One turning vector, and how many steps it has turned
The counts run from 0 to 460.
[-.02,.16,-.03,-.17,.30,-.11,-.15,.04,-.07,-.26,.00,-.07,-.15,.12,-.17,-.10,-.50,-.26,-.16,.17,-.24,-.08,-.07,.28,-.53,-.10,-.07,.12,-.18,-.31,.08,-.02,.07,.12,.22,.44,.00,-.15,-.27,.12,-.28,-.31,-.06,-.11,.11,-.17,.15,.31,-.30] : 256
[.33,-.41,-.20,-.04,.39,-.33,-.12,.14,-.02,-.03,-.04,.06,-.07,-.02,-.11,-.09,-.04,.21,-.26,-.05,-.11,.09,-.25,-.23,-.01,.29,-.36,.16,.03,.18,-.17,-.12,.26,-.08,-.21,.16,.40,-.45,-.07,.09,-.01,-.29,-.30,.11,.15,-.18,.29,-.08,.12] : 264
[.13,.09,.11,-.01,.13,.32,-.38,.03,-.02,.26,.06,-.53,.04,.12,-.07,.27,-.19,-.17,-.09,.09,-.17,-.07,.01,.17,.22,.06,-.22,.27,.18,-.28,-.25,-.28,-.17,.09,.15,-.08,.15,-.11,-.40,-.03,-.08,-.07,.33,-.07,.34,-.15,.29,.02,-.10] : 451
[.31,.08,.12,.28,-.07,-.22,-.02,-.08,-.13,-.16,-.10,-.32,.10,.01,-.05,-.36,.26,.31,-.36,.08,.08,.15,.00,-.07,-.14,-.24,-.20,-.18,-.23,-.30,-.47,.14,.07,.47,-.10,.16,-.01,.03,.28,.05,.07,.22,.18,-.05,.10,.41,-.30,-.08,.24] : 302
[.12,.07,-.04,.21,.20,.07,.13,.10,-.06,.03,.15,-.17,.38,.17,-.36,.26,-.03,-.07,-.14,-.12,-.10,.04,-.24,.13,.07,-.14,.00,-.06,-.33,.09,-.21,-.12,-.25,.23,.44,.06,.10,.01,-.11,-.01,.01,.11,-.21,.46,.09,.59,.22,.03,.11] : 68
[.03,.09,.34,-.29,-.06,.20,.35,.06,-.05,.02,.04,-.13,-.38,.09,.16,-.36,-.03,.20,.09,.04,-.16,.27,.08,-.11,-.05,-.20,.10,.22,.01,.15,.03,.17,.02,-.13,.27,.14,-.05,-.39,.01,-.29,-.38,-.03,-.01,-.37,-.25,.12,-.02,-.03,-.23] : 259
[-.12,.01,-.04,-.06,-.07,-.04,-.01,-.10,-.20,.10,-.06,.13,.30,-.29,-.15,.41,-.38,.18,.22,-.09,-.11,.02,.15,-.06,.39,.01,.29,-.33,-.14,.17,.21,.10,-.34,-.11,-.12,-.14,.14,.09,-.13,.02,.26,-.17,-.32,.13,-.34,.08,.44,.16,.13] : 176
[.01,.00,-.09,.33,-.08,-.04,.18,-.07,.10,.13,.32,.02,-.06,-.09,.14,.01,.05,.30,-.21,-.02,-.07,-.14,.20,-.23,-.27,-.25,.40,-.43,.05,-.17,-.06,.20,-.26,.07,.28,.22,-.08,.40,.20,.04,-.10,.46,-.10,-.14,.00,-.11,-.21,.17,-.34] : 21
[-.24,.20,.47,.09,-.14,.23,.15,.21,.02,.24,-.18,-.08,.21,-.16,.07,.17,.00,.44,.07,.02,.02,.42,.22,-.23,.21,-.04,-.25,-.11,.01,.22,.01,.14,-.01,.09,-.25,-.23,.12,.06,.37,-.05,.26,.22,.36,.03,-.06,-.21,.07,.04,.20] : 276
[.03,.01,-.26,.18,.24,.10,-.40,.12,.13,.28,.18,.11,-.17,.25,-.25,.55,-.21,.05,-.13,-.14,-.23,-.32,-.26,.15,-.29,-.18,-.07,-.12,-.05,-.04,-.42,.04,-.15,.33,.27,-.09,-.04,-.02,-.15,.18,.04,-.10,.22,-.01,.07,.18,-.04,-.08,-.31] : 317
[.02,.23,.10,.13,.21,-.17,.11,.25,.06,-.10,.20,.05,.10,.15,-.04,-.14,-.48,.11,-.08,-.01,-.22,-.02,.22,-.13,-.39,-.13,-.10,.02,-.17,-.48,.00,.13,-.53,.34,-.03,.09,-.07,.26,.29,.02,-.04,.10,.19,-.36,-.09,-.04,.14,.26,.03] : 418
[.10,.14,.04,.06,-.06,-.19,-.10,-.18,-.35,.15,-.11,.16,.05,-.36,-.15,-.15,-.30,-.15,.06,-.18,.04,-.13,.23,-.05,.12,.32,-.04,-.09,-.12,-.46,-.10,-.13,-.31,.13,-.34,.25,.11,.35,-.04,-.08,.33,-.45,.05,-.03,-.27,.28,.33,.25,.23] : 310
[.11,-.52,.02,-.14,-.10,-.24,.37,-.11,-.20,-.45,.06,.10,.01,-.18,.15,-.64,-.02,.00,.00,.23,.08,-.18,.18,-.14,.16,.28,-.05,.33,-.25,-.04,.07,.08,-.01,-.25,.02,.27,-.08,.34,.06,.18,-.05,.08,-.30,-.24,.26,-.11,.17,-.05,.35] : 164
[.10,.00,-.11,.34,.13,-.33,-.12,.04,.01,-.02,.16,-.04,.09,-.07,.11,-.04,-.18,-.20,-.16,-.19,.27,-.18,.02,.18,-.34,-.19,.10,-.45,.39,-.10,-.03,.05,.09,.16,-.07,.29,.10,.36,-.20,.00,-.08,.24,-.07,.20,.37,-.48,.09,.24,-.22] : 356
[.02,-.15,.28,.07,.08,-.17,-.55,-.26,.04,-.32,-.04,-.03,.00,.09,.07,.02,-.15,.21,-.01,.10,.22,-.07,-.41,.07,.06,.07,-.33,-.25,-.20,-.23,-.37,.27,-.07,.01,.04,.00,-.39,.03,-.25,.26,-.10,.17,.20,-.21,-.12,-.16,-.10,-.12,.07] : 217
[.25,-.12,-.18,-.08,.33,-.49,.01,-.12,.03,-.03,.02,.08,-.23,.00,.06,-.52,.07,-.47,.06,-.22,.01,-.03,-.03,.21,-.28,-.09,-.10,.29,.18,-.14,-.21,.11,.02,.09,-.27,.21,-.03,-.03,-.19,-.10,.01,-.33,.11,-.08,.25,-.09,.10,.17,-.06] : 62
[-.02,.09,.20,.01,.31,.06,.24,-.21,.19,.00,.33,.13,.26,.06,.17,.00,-.28,-.16,.28,-.45,.07,.10,.28,.25,.09,-.02,-.01,.22,.14,.13,-.02,.06,-.19,-.34,-.16,.14,.07,.21,-.06,-.29,.22,.09,.12,.35,-.19,-.16,.20,.00,-.03] : 59
[.03,-.21,-.06,-.12,.18,-.13,.08,.08,-.10,-.05,.07,.10,.20,-.07,.03,-.03,-.36,.07,-.16,-.53,.02,-.13,-.11,.01,-.01,-.03,.10,-.14,-.11,.09,-.07,-.25,-.36,-.15,-.01,.26,.43,.09,-.29,-.11,-.01,-.29,-.28,.16,.20,.08,.45,.16,.09] : 426
[.12,-.04,.10,-.04,.31,-.24,.01,.15,-.25,-.42,.08,-.14,.04,.23,-.15,.08,-.12,.12,-.32,.18,-.08,.13,-.04,.38,-.11,-.07,-.48,-.03,-.29,-.14,-.16,.26,.35,.41,-.29,.01,.04,-.14,-.08,.02,-.17,.00,.00,-.10,.11,.39,.13,-.06,.35] : 333
[.09,-.43,-.13,-.20,.22,-.24,-.18,-.34,-.06,-.29,.01,-.03,-.06,-.19,.24,-.45,.20,-.26,.18,-.05,-.05,.15,-.12,.22,-.18,.29,.15,.26,-.06,-.33,.17,.15,.39,-.22,-.15,.25,.32,-.09,-.03,.18,-.10,-.02,-.06,-.19,.05,-.01,-.18,.10,.06] : 32
[.07,-.37,.08,-.04,-.05,-.11,-.03,.27,-.16,-.08,-.32,-.31,.24,-.04,-.02,-.07,.24,.39,-.21,.33,-.16,.12,-.43,-.48,.10,.24,-.29,.14,-.01,.29,-.09,.00,.23,.17,.26,-.11,-.12,-.23,.00,.25,-.16,.06,.05,.05,.33,-.03,-.20,-.37,.16] : 436
[.08,-.01,.21,-.38,-.36,.17,-.04,.03,-.53,-.08,-.13,-.55,.05,-.26,-.25,.01,.07,.24,-.10,.22,-.32,.20,.13,-.12,.35,-.13,-.01,-.05,.00,-.15,.10,.08,.18,.30,.14,.10,.17,-.08,-.30,.04,-.20,.06,.25,-.14,.28,.43,.08,.01,.22] : 172
[-.16,.17,.46,-.11,.02,.20,.25,.20,.17,-.08,.16,.16,-.12,.31,.22,.23,-.05,.20,-.16,-.02,.32,.38,.15,.31,.05,.07,-.41,.02,-.12,.21,-.05,.03,.49,-.21,-.17,-.20,.36,-.26,.23,-.15,-.10,.09,.13,.10,-.16,-.03,.07,-.13,.04] : 27
[.18,-.03,-.13,.18,.09,-.03,-.10,-.27,-.16,.08,.03,-.04,.04,-.17,-.21,.13,-.01,.22,-.04,.17,-.41,-.12,-.33,-.31,-.04,.25,.10,.02,-.30,-.17,-.06,-.31,-.11,.36,.48,.40,-.33,.27,-.20,.23,-.05,.20,-.15,-.04,-.06,.47,-.29,-.14,-.05] : 404
[-.11,.01,.32,-.47,-.26,.39,-.05,.09,-.16,.19,-.16,-.26,-.14,.15,.11,-.04,.01,-.21,-.07,.07,.26,.08,.06,.00,.25,.10,-.14,.12,.02,-.10,.01,.03,-.24,-.19,.04,-.31,.14,-.60,.02,-.16,-.22,-.07,.13,-.13,-.12,-.22,.22,-.09,-.07] : 453
[-.28,-.12,.06,-.23,-.03,.06,.22,.12,.23,.12,-.01,.39,-.05,.25,.34,-.19,.05,.02,.14,-.32,.23,.01,.18,.12,.01,.10,-.19,.03,.09,.14,-.06,.14,.05,-.33,.07,-.09,.02,.00,.30,.10,.18,-.03,.43,.02,-.37,-.62,-.04,-.08,.14] : 221
[.12,-.10,.13,-.36,-.02,.12,-.44,-.01,-.20,.19,-.17,-.16,-.18,-.23,.29,-.34,-.01,.21,-.07,-.11,-.02,.08,-.16,-.17,-.02,.20,-.10,-.09,.21,-.53,-.14,-.05,-.08,.07,-.44,-.04,.39,-.31,-.10,.01,-.10,-.20,.49,-.37,-.05,-.22,.06,.11,.07] : 117
[-.10,-.04,.38,-.42,-.24,.26,.20,.19,-.18,.12,.16,-.32,-.25,-.03,.25,-.08,.12,.22,.03,-.39,-.22,.04,.00,-.06,.20,-.19,.07,.22,.24,-.07,-.01,-.09,-.08,-.13,.07,-.09,.20,-.17,-.16,-.24,-.30,.14,.34,-.30,.02,.04,.10,-.18,-.14] : 422
[-.09,.08,-.09,.00,-.07,.09,-.01,-.06,.11,.22,-.09,.24,-.26,.01,.23,-.05,.13,-.10,.19,.10,.33,-.11,-.02,.18,-.20,-.12,.36,-.08,.04,-.01,.23,.25,.15,-.18,.11,.10,-.31,-.16,.33,.01,-.13,.13,-.17,-.15,-.38,-.54,-.14,-.09,-.39] : 19
[.22,-.01,-.04,.39,-.08,-.22,.15,-.25,-.22,-.30,-.09,-.24,.39,-.31,.01,-.12,-.05,.28,-.16,.15,-.13,.09,-.22,-.30,-.24,-.10,.36,-.35,-.20,-.13,.06,.10,-.09,.31,.26,.35,-.16,.29,.11,.18,-.07,.23,-.40,-.04,.18,.12,-.12,.21,-.04] : 271
[-.14,-.15,-.03,.14,.00,-.18,-.23,.10,.10,-.17,.12,.08,-.30,.12,.12,-.15,-.15,.56,-.47,.27,-.03,-.02,-.10,-.07,-.33,-.01,-.16,-.15,-.07,-.01,-.25,.04,.29,.06,.39,.17,.05,.14,-.08,.15,-.07,.06,.12,-.27,.22,-.22,-.38,-.06,-.08] : 23
[.15,-.10,-.32,.26,.28,-.21,-.07,-.06,-.11,-.25,-.13,.36,-.07,.14,-.18,-.07,.16,-.07,-.05,.10,.07,.00,-.36,.17,-.28,-.28,.25,-.24,-.53,.06,-.14,.26,.00,.13,.22,.16,-.02,-.23,.33,.27,-.13,-.07,-.33,.04,-.26,.36,-.12,.00,.07] : 402
[.18,-.02,-.30,.00,.29,-.09,-.15,.10,.02,.06,.12,-.01,-.30,.05,-.13,-.01,-.26,-.37,-.31,.19,.00,-.13,.12,.21,-.32,-.02,-.01,.05,.07,-.20,.07,-.23,.34,.13,.07,.38,.28,.00,-.32,-.06,-.15,-.18,-.25,.10,.44,-.04,.31,.25,-.35] : 93
[.07,-.34,-.02,-.01,-.02,-.21,.44,.30,.09,-.18,.06,.38,-.27,-.03,.27,-.56,.05,.12,-.07,.13,-.22,-.09,.09,-.26,-.09,.23,-.09,.37,-.10,.25,.24,-.01,.28,.02,.33,.22,.03,.22,.19,.11,-.05,.03,.02,-.21,.34,.06,-.25,-.11,.12] : 328
[-.05,-.34,.18,-.44,-.21,.05,.32,-.16,-.51,-.29,-.15,-.27,.24,-.18,.05,-.10,.05,.14,.23,.01,-.21,.15,.09,-.12,.44,.31,-.04,.19,-.09,-.03,.21,.10,.16,.00,-.03,-.04,.10,-.13,.00,-.03,-.20,.12,.03,-.16,-.09,.27,.13,-.10,.26] : 336
[-.17,.08,.05,.31,-.04,.32,.02,.17,.40,.28,.06,-.01,.20,.01,-.01,.03,-.10,-.08,.31,.07,-.39,.00,.28,.07,-.03,-.31,.40,-.05,.13,.10,.11,.25,-.47,-.02,.12,-.25,.06,.16,.10,.03,.28,.15,.21,.01,.19,-.06,-.20,.17,-.06] : 447
[.14,.11,.22,.18,.39,.19,.14,.36,.29,-.14,-.02,.08,.18,.29,-.15,-.03,-.03,.07,-.12,.06,.06,.34,.12,.19,-.25,-.13,-.08,-.07,-.39,.10,-.01,.20,.03,.01,-.03,-.31,.56,-.38,.37,.08,.11,.08,-.14,.13,-.01,.39,.00,.08,.21] : 199
[-.12,.05,-.16,-.21,.12,.28,.37,.32,.14,.15,.19,.20,-.05,-.02,.10,-.03,-.18,.02,.05,-.42,.06,-.05,.47,-.05,.07,-.22,.23,-.20,.21,.21,-.08,-.09,-.30,-.38,.03,-.03,.44,.09,.00,-.07,.35,-.06,-.04,.04,.01,-.16,.33,.21,-.05] : 90
[.19,-.30,-.15,.37,.24,-.34,-.32,-.26,.09,.19,-.06,.15,.25,-.23,.13,.21,-.04,-.07,.27,.00,-.13,-.35,-.18,-.13,.10,.34,.10,-.05,.02,-.15,-.07,-.30,-.19,.02,-.16,.19,-.22,.31,-.19,.16,.14,-.11,-.18,-.03,-.09,-.26,-.02,.02,-.11] : 46
[.00,.16,.15,-.13,.10,-.14,.42,.31,.24,.15,.05,.22,.10,.00,.25,-.17,-.03,.04,.04,-.19,.42,-.04,.22,-.13,-.21,-.03,-.03,-.20,.20,.11,.11,.15,-.09,.04,-.14,-.08,-.08,-.05,.48,-.06,.01,.15,.02,-.07,-.19,-.76,.16,-.04,-.15] : 354
[.02,.24,.05,-.04,.03,-.45,-.15,.18,-.28,.04,-.14,.12,-.06,-.31,.04,.07,-.08,.34,-.27,-.22,.19,-.12,-.05,-.15,.12,-.10,-.36,-.53,.19,.19,-.31,.21,.23,.31,-.48,-.14,-.10,.06,.27,.01,.06,-.13,.16,-.14,-.20,.06,.45,.00,.25] : 410
